Some points:
[ 18  34  -8  -7  95  15  -8 -19  29 -32  20 -28  11  -4  55  63 -27 -33
  65 -13 -19  28   3  -8   5 -21  21 -19 -45  15 -36  13]
[-21  36  15 -15  93 -22  39  28  73   1 -38  38   0 -13   7 -11 -14   6
 -36  35 -18  36  15 -17  58  22 -14   7  62   9  23   5]
[-27 -31 -40  37  54  53 -53  -8  36  -5   3  31  30  44 -45  10 -37  -4
 -14  19  52 -36  26  23  -5  37  22   8  -7 -16  47 -23]
[ -4  27  19  24  21  19  14   6 -40  34 -12  13  12  11  47 -41  20 -16
 -33   3 -65 -16  16 -25  11  33 -81  52   8  17   0 -38]
[ -8  88  22  17   4 -11 -37 -60  16 -55  57  -8 -59 -30  50  25  31 -14
   3   0  46 -12 -12  40 -14 -30  24  28  26  45  54 -29]
[ 62   4 -82 -18  -1 -27   0 -43 -21 -50   7 -40  11  67  11   5  43 -14
 -51 -21 -12 -38  27  -5 -31  -3  -6 -19   1  33  -4  23]
[  1  -8 -19  50 -26 -24 -62  38 -21  32 -35 -20  56 -47  42 -62  29  -8
   9   6  -6  10  61  13 -22  32 -33 -68  57  53  10 -30]
[-41  27  14 -14   3  42  59  46  21  28  28  -8  10 -14  19  12 -14  30
  25  34  -2 -10  10  15  -5  -7  34  17   5  33 -57  61]
[-42 -43  38 -21 -35  42 -23   3  -7 -19  62 -31  67   5  46 -22  36 -45
  16  40  14  39 -60  14 -29  28 -25   3 -23   9  32  -6]
[-10  53  21 -54  14 -34  64 -20 -31  43  -5   3  36  22  -9  25   4 -17
  23  52  24 -46  42  27 -22 -17 -36 -22  -9 -63  35  28]
[  7 -11  47 -37 -37 -20  30   6 -35 -47  15  35  46 -37 -33  27 -44  -1
  68 -35  12 -26  -1  19 -18  85 -22   3  -8 -16 -24   3]
[  8  24 -12  -9  45 -12   9   4  36  34 -15  43  48 -15 -43 -36  29  33
 -24 -37  65  15 -40 -21  60  -9  64   6 -16  18   4 -13]
[ 33 -15 -36 -28 -15 -25  11  14 -46  22  39   2 -41  31  12 -16  35  16
   0  29  24   2   7 -50  27   6  16 -32 -64  52  22   6]
[ 18 -23  16  29 -18  28  29  22  16 -15  29  26  48 -20  30  10  35  45
   7 -21  16  -2  28  50 -48 -20 -39  41 -16  -5  23  66]
[ 16   2  12  -6  31   3  16   7  23  17  78 -34 -16  14 -54 -38 -15  -9
  -6 -48 -30  33  -6  -9  51 -25 -41 -15   9  45   9  26]
[-34   0 -90  34 -29 -54  52  -3   1 -30  31  23  -8  16  23  -8  27  32
  36 -41 -39   8 -48   4 -39 -15  35  17  61 -14 -32 -40]
[  0  22  53 -11 -55  25 -56  13  33  10 -16  15  28 -28  11 -39 -19   9
 -75  16  -5 -12 -11 -12 -45  25  39   5 -30  55   3  38]
[ 15 -14 -36  89 -19 -51 -17 -72  -7  24  14 -31  23  -3   9   3 -88  29
   3  35  -9   7 -22   9   6  29   2  11 -23   9   5  57]
[-29  24  41 -12  -1 -12  64  13 -35  -5  -4 -46  22 -17 -58 -11  13  -9
 -68 -26  30  52  -8 -18   4 -15 -20   7 -14 -22 -26  -5]
[ 36 -19 -18  48  31 -14  -8  -9   5 -33  14 -26  40   3   8 -39  11  22
  16 -14  27 -14  52 -50 -26  51  22   3 -32 -51  -4 -10]
[ 11  -9  13  -3 -31  55 -42   6  12  58  16 -37 -28  62  41  20 -23  33
  44 -12  72 -10  -3 -22  10 -14 -16  -2  79  -6 -45 -47]
[ 23 -10  -4  13  76 -24  17 -13 -32  25  -2  36 -42  -9  39 -35  16   2
  20 -40  11 -20 -38  68 -34   1  13 -58  13 -33 -35 -18]
[-21 -29 -26  61 -25 -10  98  23 -23  26  51  24  37 -37  -5  72 -33 -23
 -77  56 -32 -14  -1 -13 -36   0  64 -33  69  19 -27 -36]
[-15   2  50 -43 -16 -48 -30  10  28 -21  15 -39  46  50 -24  -2 -27 -19
  13 -16  54  34 -33  -6 -56 -23 -18   8  27  -4 -22 -11]
[  3  22 -36 -20   3  11  23  20  24   2  27  -5 -50 -13  25  -1   3 -48
 -14  -3 -10 -58  -3 -19   5 -10  -6 -22 -12 -25  10  20]
[ -6  29 -33 -11 -16  23 -23  24 -71 -28 -22 -37 -10  42  -9  37 -14  23
   3  50  -4   1  14 -25  -4 -10 -27   2  13 -23 -59 -14]
[ 10 -29  25  18  21  62 -31  52  -2   2  67  22  -5   2 -41  11 -12 -19
 -27 -63 -30  -4  23  -4   0 -20  31 -43   1 -41  31 -24]
[ -2 -24 -17  12  29  16  17 -30  22  59 -15   2 -35 -11 -48 -15 -29 -32
  54  42   4  30 -96 -45   1   2 -35  28  -9  69  18   7]
[ 22  42 -56 -57 -39  27 -19 -13   9   6  19  26 -47 -58  26   8  50   4
  40  14 -68  69 -15  -8   2   9   5  23  -7 -52 -27 -30]
[ -8 -53   9   6 -22  32 -16 -35 -49  -1 -11  68  28  29  15 -14 -64  -7
  59 -50 -61   8  18   1  26  -8  10 -47   7  58  -1  35]
[ 29 -32  -7 -53  11  36  -8 -31 -17 -20 -21   9 -24 -33  28 -16 -82  84
 -66  26  25 -30   9  -8 -27 -57 -22 -35  -1 -20  -1 -26]
[ -6  13  14  17 -17 -48 -31 -27 -13  21  16  33 -55  61  28  60  50   0
 -30 -34 -35 -15  18 -88 -76  30  24  -9  23 -24  30  48]
[ 43  10  -4  -8 -53   5  22 -91  27  57 -11  12  29  10 -13 -25  22  -3
 -14 -11 -24  81 -26  39  13   9  32  -3  20 -53 -20 -44]
[-15  -9 -14 -37 -22  50  63  -4  13 -14 -28  41  11  23  15   5  27  -8
  57 -33   4 -36  28 -59 -38 -54   4  50   7  -7  26  17]
[-16  31  -1 -36 -32 -22 -24  51   4  25 -41 -20  55 -25  67  22 -37  35
   4  -6 -61 -19  16  24   0 -49   1  12 -46  21  48  -8]
[ 12 -56  -3  22  23  15  -8 -34  -1  11   8  -6  45   5  62  25  27 -19
 -29 -26 -38 -75 -13  47  18  -1 -73  40  21  -7 -52 -23]
[-55 -85   2 -15 -48  -3  20  10   9  -5 -22 -19 -57 -23  -7 -18 -47  26
   5 -20  41  41  53 -28  38  12 -18  -2  -8 -47  37 -21]
[  7  37   0 -45 -38  -9 -30 -27 -35  -7 -42 -61  39 -51 -15  50   3   2
  18 -17  55  26   3   2  54  12  25 -40  64 -18  38  13]
[ 38  12  -7   3 -13  32  -9  34  90  18 -38 -41 -24  -7 -55  67  19 -36
  -2 -39  -9 -11  42   8 -27  25 -26 -38 -26  16 -36   1]
[-39  96 -36  15 -20  21   1   3 -13  10  22  41 -68  27  -4   2 -54   6
  12 -29  -1  44 -37  43   4  17 -28 -24 -45  -2  40  -9]
[-20  47  -1  -4 -65  57 -28 -35  -9 -75   2 -14  -9  35  29 -54 -26 -77
 -47   7  -3 -42  34  33  27   8  24   7  35  -5 -27  40]
[  8  -7  51 -56  -5 -26 -21  26   1  51 -21 -10 -59   9  -6  19 -17   0
 -14  17  25  -7 -20  29 -21  -6 -33   0  11 -14 -29  11]
[-23  -8  21  40 -18  -5 -35  -8  20  61 -26  25  28 -41 -53 -31  26 -62
  39  53   4 -77  12 -22  74 -50  52   0 -45 -20 -20 -22]
[ 44  28 -27  41  41  83 -42   9 -63   3 -15   8  82   7 -49  22  -4  11
 -17   6 -21  -3  -8  -7 -29   7 -13  19 -39 -29 -10 -17]
[-32  38 -26   5 -46 -26  55  69  32 -23  11  23  12  25   7 -29  -5  17
  -9  34  54  34 -11  25  -2 -62 -23 -32 -48 -26   6  -1]
[ 45 -30  60  56 -27   9 -46   2  23 -60  10  46  11  -2  25  32  51  85
 -12  39   3   1  -4   2  58  42 -32 -24  20 -19 -30 -15]
[ 38  28  -8 -10 -12 -13  24  11  28 -19   3  -5 -13  24  59   6  -6 -42
  17  47  45  33   1 -10   1 -35  30  38  -5  29  -9 -26]
[-22  -7   6   6  59  45  11 -40  14 -30   6 -35  37   6  36  -2  -1 -24
  27 -21 -33  35  40 -30  -8 -23  43 -33 -31  -5   6  17]
[ 61  29  38 101 -23 -50  -3 -17   5  -4   4  -5  -9  10   0 -15 -46 -26
  43 -28 -35 -33 -17 -33  18 -16 -74 -41   2 -29  19  26]
[ 68 -50 -20 -13 -10   5  40  12   3 -28 -60  24 -12  23 -50  11  -4 -42
  -4  30  22  -8 -30  13   5  69  26 -18 -47  33  50 -29]
[-15 -41  52   5 -46  30  28 -77 -28  45  -7 -23 -23 -29 -37  39  41  45
 -32 -17  -1  23  21  16  16 -28 -35  14 -52  32  41 -13]
[ 35 -49  67  41 -20  16   8  34 -26 -26 -79 -24 -43 -41  56 -32  13   4
 -34   4 -20 -36 -71   5 -11  34  55 -17 -44 -30  -6  12]
[-51  -7  14  17 -14  -1 -37  27 -24 -12 -42  -6 -41  12 -27   2  11  53
 -10   2 -24 -39 -47  33  21 105  34  -9 -45   0 -25  53]
[-56  14   7 -33  14   2  46 -22 -18  31   8  21  12 -15  29  -7  26  38
  16  -4  54 -47  15  10   4  17 -12  -2  12  27  -3  39]
[  4  13  11  11  -5   8  37 -11   4   4 -36 -37 -33 -53 -56 -56 -32  31
   8 -52  36 -21  42  -3 -31  35  13  43  -3  22 -63 -26]
[-35  14  46  41  61 -29 -25  10   8   2  18 -25   9  40  17  -1  40  -9
   9   5   9  25  18 -17   7 -35  55 -12 -52 -19 -40  -9]
There is one direction along which these points spread out most. Take the direction at right angles to it along which they spread out most. Go by this last direction. Where along it does each point below lie, from 0 to 99? The average is 50, and the first point in the table lies past the average. One standard deviation of the points above along it is 16.
[ 33  12  72   3  20  30   0  22 -51  -9 -55  27  -3  14  -4   6   8 -11
  12  15  57  45  28 -23 -10  -9  16  34  60   8  28  -7] 40
[ -4 -12 -38  17  17 -23 -48  37 -39 -26   9  -6 -55 -79 -90   9  10 -22
  32 -14  37  15 -27  -1   4 -84  -3  22  25  -7  24  14] 34
[-37  -2  30 -44   6 -13 -20 -38  44 -61  24  39  -7 -56 -46 -28  22  27
   3  74 -60 -21  -5 -37 -14  23 -38 -69  14  36 -21 -64] 45
[-23 -38 -49  -6  50 -17  -8   3  12  32  12  19 -28   0  20 -29  12 -27
   6  10 -19  21  31  67 -79   6  23 -10   3 -59  29  11] 61
[-45 -17 -44  13  32   2  14  -4   9 -21 -60 -62  24   3  -3   2   3   1
  -1  -8 -54   2 -83  -9  -6 -26 -24   9  81 -30  42  45] 58
[-13 -12  22  -1  19 -29  14  26 -26 -18  28 -71 -43   9  26  25 -22 -12
   4  20  -7   7  55  24  21  80  -8  55  31  -6  38 -49] 53
[ 35   0 -26 -17 -14 -28  14  49  -2  -2  11 -28 -25  77 -48 -32  36  57
  27  15 -56 -18  -6  36  43 -25  39  -7   8  39  31  -8] 46
[-44  -4  44 -27  -5 -63 -17 -20 -15 -17 -47  32 -28  15 -69   0 -24  29
 -18  -2 -19   1  27  19  -4 -59  15  67 -21  20 -13 -59] 29
[ 75 -19 -12 -40  22 -22 -28   3 -13   8  33  38 -14 -28   0 -28 -45 -13
  -9  19 -42  45  -1 -15  39 -16   0  70  13 -25 -16  93] 51
[-58 -23 -59  18  20 -35 -15  14  19 -16 -36  67  19  -5  41  45  20 -48
 -39 -30  32  61  22  -1  48 -25 -70  16 -10  39 -53   7] 54
[  1 -28 -39 -35  27 -22   8 -13  37   2  20 -13 -44  26 -52  -4  69 -22
  16  45  13   8  -1  25   0 -24  14   0  20  26  -4  55] 43
[ 11  -3 -18 -65  -1 -28 -38  39  25  33  26 -11  49 -17 -10  20  -5 -18
 -46 -71   4 -63 -52 -33  38  41  25  41 -26 -12  20 -37] 41
